These views show one set of named points, seen from different sides, and a view may be mirrored.
A view may leave some points out. In some views, one point has been moved. Which views, in the order they come, and which point in each? Write no view if no view has one.
Scene 1:
(in the rows, 128 means zero)
A:
  J639 186 62 177 101 93 196 65
  J772 203 82 156 117 77 162 111
  J936 197 78 148 115 69 175 122
  J173 180 49 150 106 106 167 100
  J304 209 62 150 133 98 168 75
  J59 190 50 144 120 102 175 98
  J21 207 54 163 111 132 172 101
B:
  J936 130 111 100 128 102 151 133
  J462 145 115 114 91 78 112 138
  J173 143 108 137 114 98 116 129
  J59 134 95 134 119 98 122 123
  J21 128 97 165 135 111 119 140
C:
  J936 106 112 150 127 143 136 93
  J173 125 137 134 102 152 123 119
  J59 138 128 131 108 149 121 108
  J21 136 159 121 117 160 99 104
  J462 113 114 151 80 159 132 126
  J639 122 121 147 81 186 102 95
D:
  J772 180 158 128 129 154 59 200
  J639 197 172 97 135 160 112 196
  J59 200 148 134 145 161 91 215
  J462 178 150 105 138 150 118 197
  J304 201 174 147 135 173 84 222
  J173 197 147 130 153 146 97 205
  J21 230 160 143 162 146 79 209
  J936 177 140 120 125 157 60 202
E:
  J772 115 133 103 136 102 124 145
  J304 145 152 116 161 98 106 148
  J639 167 149 120 112 93 104 138
  J936 114 112 101 134 105 119 139
  J21 166 144 116 156 105 148 131
  J462 147 133 109 112 125 93 109
  J173 151 136 110 140 121 122 116
F:
  J304 161 148 86 169 114 102 102
  J59 146 153 106 151 117 120 97
  J462 172 150 127 133 131 138 75
  J21 132 149 100 160 142 109 123
  J772 167 133 128 150 106 92 105
  J639 179 125 98 151 143 136 100
  J173 147 159 116 144 129 120 97
G:
  J59 143 96 115 113 118 151 180
  J772 107 116 121 126 129 152 188
  J173 144 105 115 120 111 151 164
  J462 132 120 112 93 117 141 144
  J936 111 123 124 114 135 164 188
  J639 114 87 132 93 94 129 161
  J304 127 82 112 116 122 130 197
Views with a point moved: D
  moved in D: J639
